x =
[[2, 4, 7, 9, 8, 6, 7, 7, 1, 5, 4, 2],
 [6, 3, 7, 2, 5, 2, 2, 7, 4, 6, 8, 8],
 [8, 2, 5, 9, 2, 3, 8, 5, 9, 2, 2, 2],
 [8, 1, 6, 7, 2, 2, 6, 7, 9, 2, 4, 3],
 [6, 3, 7, 2, 6, 3, 2, 7, 4, 7, 8, 8],
 [5, 6, 2, 8, 5, 7, 8, 2, 6, 3, 2, 1],
 [6, 6, 5, 2, 6, 3, 1, 5, 5, 8, 8, 9],
 [5, 9, 2, 1, 4, 6, 2, 2, 8, 6, 4, 8],
 [6, 6, 2, 8, 3, 6, 8, 2, 6, 2, 2, 2],
 [2, 2, 8, 7, 8, 5, 7, 8, 2, 6, 6, 2],
 [3, 5, 8, 2, 8, 4, 3, 8, 1, 8, 8, 8],
 [2, 8, 3, 2, 8, 8, 4, 3, 1, 8, 5, 8],
 [8, 2, 7, 7, 2, 2, 6, 7, 8, 1, 5, 3],
 [2, 9, 4, 2, 9, 8, 4, 4, 1, 9, 6, 7]]
x[-14,0]: 2
x[-12,-10]: 5
x[13]: [2, 9, 4, 2, 9, 8, 4, 4, 1, 9, 6, 7]
x[-3,2]: 3
x[-9,5]: 7
x[4,9]: 7
x[-6]: [6, 6, 2, 8, 3, 6, 8, 2, 6, 2, 2, 2]
x[8,-9]: 8
x[0,-11]: 4
x[8,0]: 6
x[9,1]: 2
x[-14,-8]: 8
x[-8,-6]: 1
x[-7,-6]: 2
x[9,11]: 2
x[-9,0]: 5
x[1,-6]: 2
x[4]: [6, 3, 7, 2, 6, 3, 2, 7, 4, 7, 8, 8]
x[11,-3]: 8
x[:, -6]: [7, 2, 8, 6, 2, 8, 1, 2, 8, 7, 3, 4, 6, 4]
x[-1,-11]: 9
x[2]: [8, 2, 5, 9, 2, 3, 8, 5, 9, 2, 2, 2]
x[2,-9]: 9
x[-12,5]: 3
x[-13,-5]: 7
x[-1,10]: 6
x[-13,-11]: 3
x[2,-2]: 2
x[7,-4]: 8
x[1,10]: 8
x[9,6]: 7
x[:, -2]: [4, 8, 2, 4, 8, 2, 8, 4, 2, 6, 8, 5, 5, 6]
x[-4,11]: 8
x[4,0]: 6
x[-13,-12]: 6
x[3,2]: 6

a =
  58.23    10.70    37.52    55.82   -62.17    20.53     5.25   -21.01    22.41    13.58   -59.87    52.38    -7.33    12.60    52.56
  74.87   -80.13   125.35   -20.23  -108.66    51.62    -7.00    22.34     4.67   -92.52  -106.49   -40.91    36.95     9.28   -44.84
  54.14    98.03   -30.94    35.46    57.12   -94.84   -81.42    66.63   -63.15     4.48    49.46    58.19  -100.30   -74.36    61.66
  83.52   143.65    -1.59   -49.76   107.43  -198.68  -217.24   199.60  -196.34  -121.01    94.12   -10.66  -185.98  -193.51    -4.72
 172.72    75.68   143.32    -5.93   -78.41  -103.48  -181.95   145.63  -137.50  -149.22   -88.64     2.67  -135.01  -142.18     4.40
  57.57   253.78  -150.41    76.69   177.66  -223.63  -175.03   126.74  -148.46    61.66   168.61   130.57  -229.37  -169.55   139.87
  -2.76   153.95  -141.58    44.48   170.35  -146.48   -84.61    76.12   -74.52    68.00   159.96    82.70  -128.67   -90.19    93.11
  -7.58    29.67   -75.53   155.38   -19.89    68.61   130.89  -147.25   141.31   190.75   -17.74   156.49    36.56   112.29   157.97
 -44.24    99.06  -162.33   120.94    99.83   -19.15    68.62   -84.59    66.30   184.72   102.35   146.81   -29.50    45.03   149.01
  -5.90   -30.33    26.14  -170.58   100.71   -95.20  -140.00   190.16  -157.28  -201.59   100.07  -161.35   -40.60  -125.32  -158.22
  16.40    37.16    -8.84   -68.52    81.13   -91.20  -103.26   116.38  -108.16   -95.52    79.70   -47.65   -70.50   -94.52   -47.85
  -0.71    81.25  -105.55   119.88    53.37   -14.65    49.07   -63.65    58.89   150.05    51.95   136.21   -31.33    34.58   138.59
  37.51  -155.71   124.81     8.10  -159.02   153.58   105.22   -76.00   106.36   -33.19  -149.26   -31.00   132.48   109.49   -37.97
  -4.77   177.63  -162.30    82.57   170.00  -142.69   -63.57    43.37   -49.65   115.20   158.49   124.87  -133.70   -72.89   136.07
Rows and columns are counted from 0.
row 0 col 0 = 58.23
row 13 col 8 = -49.65
row 12 col 12 = 132.48
row 13 col 2 = -162.30
row 13 col 5 = -142.69
row 6 col 5 = -146.48
row 8 col 10 = 102.35
row 3 col 14 = -4.72
row 8 col 7 = -84.59
row 0 col 14 = 52.56
row 9 col 2 = 26.14
row 10 col 13 = -94.52
row 5 col 10 = 168.61
row 6 col 1 = 153.95
row 8 col 9 = 184.72
row 9 col 11 = -161.35
row 10 col 10 = 79.70
row 4 col 3 = -5.93
row 2 col 1 = 98.03
row 7 col 9 = 190.75
row 1 col 6 = -7.00
row 6 col 3 = 44.48
row 8 col 6 = 68.62
row 12 col 4 = -159.02
row 10 col 14 = -47.85
row 3 col 0 = 83.52
row 2 col 8 = -63.15
row 1 col 2 = 125.35
row 6 col 6 = -84.61
row 3 col 6 = -217.24
row 2 col 7 = 66.63
row 7 col 7 = -147.25
row 4 col 9 = -149.22

W =
array([ 2.083, -1.524, -1.366, -1.548, -1.306, -1.505, -1.487, -1.474,
       -0.005,  1.579,  2.118,  0.176, -1.553])
W[0] -> 2.083
W[4] -> -1.306
W[10] -> 2.118
W[2] -> -1.366
W[9] -> 1.579
W[6] -> -1.487
W[12] -> -1.553
W[5] -> -1.505
W[11] -> 0.176
W[1] -> -1.524

B =
[[-36  13  18 -12  34  39  -7  25 -38  30  36]
 [ 37   2 -12   6 -32 -39  18 -26  29 -33 -31]
 [ -4  38 -39 -31 -11  39  -4 -35  16 -31 -31]]
Indices start at 0.
row 0 col 0 => -36
row 1 col 8 => 29
row 0 col 6 => -7
row 2 col 8 => 16
row 1 col 3 => 6
row 2 col 7 => -35
row 2 col 2 => -39
row 2 col 5 => 39
row 0 col 2 => 18
row 1 col 7 => -26
row 2 col 1 => 38
row 1 col 6 => 18

arr =
[[  2   3 -32  -3]
 [  4   5 -32  -4]
 [  0  14 -32   5]
 [  5  11 -32   1]
 [  5  17 -32  10]
 [  7  18 -32   3]
 [ -3  26 -32  11]
 [ -1  28 -32  10]
 [ -8  18 -32   6]
 [-11  42 -32  22]
 [  2  14 -32   5]
 [  7  16 -32   5]
 [  1  11 -32   4]
 [  3  13 -32   5]]
arr[-14, 0] = 2
arr[-3, 0] = 7
arr[-13, 2] = -32
arr[:, -2] = [-32, -32, -32, -32, -32, -32, -32, -32, -32, -32, -32, -32, -32, -32]
arr[4, -4] = 5
arr[-5, 1] = 42
arr[4] = [5, 17, -32, 10]
arr[10, -2] = -32
arr[-7] = [-1, 28, -32, 10]
arr[7, 2] = -32
arr[0] = [2, 3, -32, -3]
arr[-14, 3] = -3
arr[-11, -2] = -32
arr[-8, 2] = -32
arr[-13, 3] = -4
arr[5] = [7, 18, -32, 3]
arr[-2] = [1, 11, -32, 4]
arr[5, -1] = 3
arr[:, 0] = [2, 4, 0, 5, 5, 7, -3, -1, -8, -11, 2, 7, 1, 3]
arr[2, -3] = 14
arr[-7, -3] = 28
arr[:, -1] = [-3, -4, 5, 1, 10, 3, 11, 10, 6, 22, 5, 5, 4, 5]
arr[-2, 1] = 11
arr[9, -1] = 22
arr[-6, -2] = -32
arr[-9, 0] = 7
arr[-3] = [7, 16, -32, 5]
arr[4, -3] = 17

M = [0.059, 0.170, -0.077, 0.027, -0.003, 0.033, 0.059, -0.135, -0.170, -0.168]
M[0] -> 0.059
M[9] -> -0.168
M[8] -> -0.170
M[2] -> -0.077
M[5] -> 0.033
M[4] -> -0.003
M[6] -> 0.059

grid =
[[  -5.9  123.1 -127.8  107.5  -59.5  153.3  158.8 -123.4   74.9 -112.7]
 [-124.3  183.0  -90.2 -115.4  147.9  162.2  -21.4  -91.1 -102.7  153.5]]
Rows and columns are counted from 0.
(0, 0)	-5.9
(0, 5)	153.3
(0, 6)	158.8
(1, 5)	162.2
(1, 3)	-115.4
(1, 0)	-124.3
(0, 2)	-127.8
(1, 6)	-21.4
(1, 7)	-91.1
(1, 9)	153.5
(1, 8)	-102.7
(1, 2)	-90.2
(1, 4)	147.9
(0, 8)	74.9

m = [-0.17  0.11 -0.05 -0.06  0.03 -0.04 -0.09]
m[0]: -0.17
m[3]: -0.06
m[4]: 0.03

A =
array([[5450, 6752, 8191, 3084],
       [5244, 6814, 8122, 3228],
       [5253, 6746, 8236, 2854],
       [8161, 6247, 8590, 2907],
       [4838, 6692, 8396, 2146],
       [5340, 6827, 8084, 3395],
       [7740, 6184, 8768, 2138],
       [8014, 6352, 8437, 3353],
       [5075, 6901, 8002, 3553],
       [7974, 6335, 8472, 3219],
       [7940, 6113, 8855, 1934],
       [7750, 6386, 8424, 3285],
       [7924, 6337, 8477, 3180],
       [7313, 6337, 8581, 2577],
       [5232, 6794, 8158, 3102],
       [4657, 6770, 8296, 2403]])
Indices start at 0.
(0, 0)	5450
(12, 2)	8477
(8, 0)	5075
(7, 0)	8014
(5, 3)	3395
(1, 1)	6814
(0, 2)	8191
(0, 3)	3084
(13, 1)	6337
(14, 3)	3102
(13, 0)	7313
(7, 3)	3353
(11, 2)	8424
(15, 3)	2403
(3, 1)	6247
(15, 0)	4657
(6, 1)	6184
(14, 1)	6794
(6, 0)	7740
(6, 2)	8768
(1, 2)	8122
(7, 1)	6352
(9, 1)	6335
(8, 3)	3553
(9, 3)	3219
(8, 2)	8002
(4, 3)	2146
(2, 3)	2854
(14, 0)	5232
